One turn moves every row onto another: examples first, then more rows asked:
Zefe: [  3   4  -2  -1 -12 -11 -14 -13  15  -4  14   6  17   6   6  -8 -31]
num: [ -3  -3   1 -18 -17  12  -9 -11  14  -5  10  25   3   4  19  12 -26]
rika: [  2   4  -4   0 -12 -10 -13 -14  14  -5  15   5  18   3   7  -9 -30]
kag: [ 13   9   0  -9 -15 -11 -25  -2   5   0  12   6  15   6   2   0 -23]
bafug: [  5 -10   0 -15  -5   3   1   2 -11 -10   0   2  21  -2  21 -10 -18]
bimap: [ 16   0  10 -16  -8  -8 -18  -2  19  -2   3   3  12  -6  27  14 -27]
ril: [ -2  13  -5  -2 -12   1 -15   2  10 -11   2   1  19   4  24  11 -29]
peku: [  3 -10   0 -17  -7   5 -10 -11   1   6   7  -4  18  -5  30 -12 -13]
kesef: [  3  -1   1 -14 -12   4  -6 -10   0  10  -3  -8  15  -6  30 -10 -16]
Zapap: [ 15  -7  -7 -16 -10   5  -2 -25  14   4  11  10   4  10   4   8 -19]
tirek: [ 17  -1  12 -18 -10  -8 -20  -2  17   1   5   3  12  -3  27  13 -29]
vige: [ -1  -6   4 -20  -5  -2  -1  -1 -16   4  -6   0   9   0  18   0 -12]
pesa: [  6  -3  10 -16  -1  -8  -5  -9  19 -10  10  21   9  -2  28  11 -26]
besi: [ 16  -3 -19  -7  -4  -1  -2 -22  -1 -12   5   7  17   0   5  12 -16]
nif: [  0 -13   1 -12  -7   1  -6  -5 -13 -11  -3   5  22  -7  23  -7 -17]
kare: [  0  11  11 -20 -10   0 -11  -2  14  -9   4  18   9   9  26   9 -16]
geko: [ -5  -5  14  -9  -2 -10  -6  -9  17 -14   6   9  15  -1  19  12 -30]
pubo: [ 14  -3 -18 -12  -7  -1  -4 -21   4  15   4   3  17  -7  14  13 -14]
Zov: [  6 -16   2 -13  -4   4   3  -3  -6  -7  -2   3  18  -5  24 -10 -22]
voniz: [  9  -7 -19  -6  -4   0   8 -20   1  -3   1  15  20  -4  13  10 -20]
Lovop: [  0  -4  -1 -15  -9   0   1 -12  -4  12  -3  -8  10  -2  30  -7 -18]
Kove: [ 11  -6  -1 -23  -8   7 -23  -8  13  -6  17   6   9  -5  20  20 -17]
sulot: [ 19  -1 -13 -13  -7  -1  -9 -22   4 -14   6   1  12   3   5  15 -13]
rora: [ -5  -5   8 -19  -5   3  -5   0 -11   5  -4   3  13  -1  14  -3  -8]
lorud: [ 10  -1 -17 -13  -6   2   1 -12  -5   8   2  21  16  -1   7  16 -11]
sop: [  4   6  10 -12 -10 -13 -13 -11  16   0   3  13   8  -7  30  16 -28]
zat: [ 13   0 -19  -9  -7   0  -2 -19   4  16   5   9  17  -6  13  14 -16]
fenak: [  9   4  -3 -10 -10  -3 -12  -2   6 -14  16  19  16  11   6  -9 -21]
pevo: [  5  -5   2 -10 -13   5  -8   9  13   2   7  15  11  10  17   6 -38]
Biben: [ -1  -1   1 -13   4   2 -15   6  16  -2  18  -1  16   6  12  13 -21]
sos: [  0  -5  -1 -13  -8   4   0  -8   3   8   4  -8  18  -4  27 -14 -19]
zotu: [ -8  -7   7 -18 -14   4  -8  -6 -10  11  -3   8  14  -1  18  -7 -13]
Buge: [ 18  -6 -15 -13  -7   4  -3 -24   9  11  11   6   9   4   6   7 -18]
Lin: [ 11   3 -12 -10 -17   1  -3 -19  -4   5  -2  18   8   6   1  12 -19]
zonan: [  6   5  11 -20  -1 -11 -15  -3  10  -8   6  17   8  -2  24  20 -15]
fum: [ 11   0  -8  -8 -21  -2  -5 -23   0  -3  -5  12   6   7   2  14 -24]
Malag: [ 11   7   0 -11 -14 -11 -25  -2   4   3  13   5  15   4   1   0 -21]
sobit: [ 10   5  -2  -9  -9  -4 -13  -3   9 -14  17  17  16  13   6  -8 -21]
sezu: [ -5  -2  -1  -7 -15  -1 -16 -15   8 -14   4   7  13 -10  18  22 -29]
ked: [  3  10  12 -20  -7   0 -10   0  17  -5   3  18   7   7  25  11 -15]
Noval: [  7 -13  -2 -17  -1   2   6  -6  -8  -6  -1   0  12  -1  28  -8 -19]
buze: [ -3  -3  13  -8  -2  -9  -4  -6  18 -13   2  12  14  -2  19  13 -30]
mebep: [ 13  -7 -20  -6  -3   0   6 -18   1   0   5  16  21  -5  13  11 -19]
Gog: [ 11  -2 -14 -17  -8   3   1 -12  -5   8   1  21  14   2   7  14  -9]
kigi: [ -5  -3   6 -17 -12   0  -5   2 -11  11  -4   0  15   0  14  -4 -15]

Zapap moves to sulot
pubo moves to voniz
And these:
sop moves to pesa
bafug moves to kigi
nif moves to zotu
Zov moves to rora
pevo moves to Biben
kag moves to Zefe
mebep moves to lorud
besi moves to Lin
fenak moves to Malag
Kove moves to sezu
kare moves to tirek
buze moves to ked
Noval moves to vige

One turn moves every row onto another: examples first, then more rows asked:
Vifom: [ -1   0  -6 -11 -10  -7 -15  -9  -3  11  13  13   6   0  -9]
gav: [  3   7   4  -8  -2  -6  -9   2 -10  12   5   6   8 -10  12]
rufu: [  3   7   2 -11   3  -2  -5   4  -8  16   9   7   7  -2   9]
Sufud: [  6  -6  -1 -10   1   8 -26 -16  -5  -3 -10  11  -6   9  -8]
gizet: [ -4   4   8  -9   7  -4 -13 -11 -18  12  -7 -14   6   2  -1]
Vari: [ -5  -4  -7 -18  -8  -8 -15  -9  -1  13  12  10   0   1  -4]
pofe: [  8 -14   2   8  -1   8  -9   1  -4  15   0   5  -5   2 -14]
Dev: [ -3   0  10  -7  11  -5 -24   9   0   0  -9  19  -3  12  -5]
duze: [ 4 -5  6 12  1 10 -8  1 -2 24 -4 14 -7  4 -8]
Nok: [  2 -10   7   8  -1  12  -9  -2   0  22  -3   3  -3  -1 -12]
Bakub: [  2  -8   4   4   2  13  -7   1  -4  15  -3   3  -7   3 -17]
bon: [  0   0   7   0  -1 -11 -20 -26   2   7 -20  11  -5   1   6]
Tilu: [ -4  -6  -4 -15  -6 -10 -22  -9  -2  14  13  11   6   2   2]
Fes: [-11   4  17   8   6 -12 -19 -17  -2  20  -1  -7  -7  -2   6]
velon: [ 14  -2   4   3   9  -7   4  -9 -13  13  -2   3   5  -4 -10]
miror: [  9   9   9  -4  12  -1   4 -13  -5  17  -5  11   8   0  -3]
neze: [  0   0  19   8  17 -11 -20   1   1   3 -11  18  -6   8  -2]
gesi: [  2  -5  -2 -13  -5   0 -19 -18  -2   2 -14  21  -1   5   2]
sud: [  0   0  15   5  18 -14 -21   2  -1   7 -13  21  -3  10  -3]
nofal: [ -9  -3  12   5   5 -11 -18 -24  -6  19   3  -6  -7  -1   5]
Vadiv: [ -6  -1  -5 -12  -5 -13 -16  -8  -3   5  17  14  -5   4  -2]
giv: [ -5  -1  10  -6  19 -15 -24  -4  -8   1  -9  18  -5  16  -3]
Zagu: [  2  19   6 -13   0  -6  -4   0  -3  11  -4   2  -1  -5   6]
mef: [ -6   9   8 -10  10  -8 -11 -11 -14  16  -3 -14   4   6   2]
Nuneg: [  3  -6   8  12  -1  13 -10  -6  -7  16  -3   1  -1   1 -16]
mub: [-10   4  12   6  -1 -12 -22 -22 -10  14   5  -6  -4  -2   5]
negu: [  9  -2   5   0   4 -12 -24 -26   5   7  -7  19   2   2   0]
vitod: [  0   0  16   8  16 -12 -13  -1  -3   6 -15  22  -8   8  -4]
mave: [ 12   1   6   4  13  -4   5  -5 -10  17   0   0   0   2  -9]
paref: [  2  -8   8   7  -2  15  -8   1  -6  15   0   9   0   4 -15]
gagon: [ -5   0  12  -7  17 -18 -24  -7  -4  -1  -7  16  -4  14  -5]
logu: [ -6   3  10  -7   7  -5 -20   9  -3   3 -12  25  -4   9   0]
vaz: [  0   9   9 -11  12   2  -3 -15 -18   7  -5  -4  -6   5   2]
Keza: [  6  -5   5   5  -4   6 -15 -11   0   3 -22  13 -11   0   1]
tob: [ -4   1   9  -5  11  -9 -24  11  -3   2 -11  19  -6  12  -3]
bila: [-13  -1  19  10   8  -6 -22 -21  -6  17   2  -1  -3   5   6]
Lopu: [ -7   2  -2 -16  -8 -14 -17 -11  -3  12  12  12   7   4  -5]
vot: [  0  -6   6   7  -2   6  -9   2   4  16  -5   5  -1   4 -21]
rore: [ -5  -2  -4 -17  -1 -11 -13 -12  -2  13  15  17   3   2  -2]
taz: [ -7  -4  13   9   5 -13 -22 -19  -5  18  -3 -11  -5   1   2]
sol: [ -8   1   9   7   8 -15 -17 -24 -10  21  -3  -1 -12   9   1]
teke: [  6   4   9   7  -4   1 -28  -7   6   4 -15   6 -10  -3   5]
feno: [ -9   2  -8 -18  -7  -7 -20  -5  -3  18   5  13  -1   9  -2]
dute: [-10   2  12  -9  15 -17 -22  -8  -8   2 -14  16  -5  15  -4]
Kided: [ -9   2  17  12   3 -13 -17 -20  -9  14   0  -6  -9   1   2]

bila moves to vot
vaz moves to miror
mub moves to Nuneg
And these:
gav moves to gizet
Dev moves to gagon
duze moves to feno
Nok moves to Vari
bon moves to Keza
Sufud moves to negu
Bakub moves to rore
mave moves to rufu
dute moves to vitod
Kided moves to paref
pofe moves to Tilu
tob moves to giv

One turn moves every row onto another: examples first, then more rows asked:
vepu: [ -5  -4 -11  26  13  12 -10   4   2   4   3   2   7 -12  14  -2   5   0]
reker: [  6  -4 -16   6  -8  17   2  -4  -7 -16  -5  -3  -1 -10  11  -4  12   5]
Nuv: [ 13   1 -17  18  16   6 -24   8   2   2   1   0   1   8   4   3  -1   5]
bodas: [  2  -5 -17  31  14  12  -5  -1   5   0   6  15   2 -10  14  10  -5  -3]
Kosa: [ 26   6 -22  20   2   9 -10   6 -11 -14  -5   9  -3   8   9   9  -4   9]
mosid: [ -4 -12 -26  23  11  12 -14   4  -2  -3  26   6  11  -7  12  -7   4  -1]
mam: [  4 -13 -38  26  16   8 -14   2  -1  -5  26   1   5   5   9   2  -5   5]
Ref: [  8  -3 -21  21   4  26  -1 -14 -22 -24   1  13   6  13  12  -4  -6   3]
zeg: [  7  -8 -23  -2  -5  16  -9  -7  -3 -22   9 -13   2   1  11  -4  10   6]
pul: [ 13  -7 -20  28   7  14  -4  -9  -1 -24   7  12  -2  -1  21  21 -11   3]
fuv: [ 11   7 -22  14   5  24   3 -14 -19 -15  -3   1   7  16  15  -3  -5  -1]
Nali: [ -1  -8 -16  14  14   8 -26   6  -4   1  12  -8   2   2   4  -5   4   3]
zakun: [ 19  -1 -41  20   6   9  -3  -3  -6 -16  15  -8   2  12  18  12  -9   6]
vure: [  2 -16 -23  12  -6  19  -1  -8  -4 -28  11   2   6 -10  14  -5  10   8]
Detov: [  7  -3 -21  15   9  26  -6 -19 -14 -25   4  -2   8  19  16   1  -8   2]

zeg moves to vure
pul moves to Kosa
And these:
vepu moves to Nali
Nuv moves to mam
Ref moves to fuv

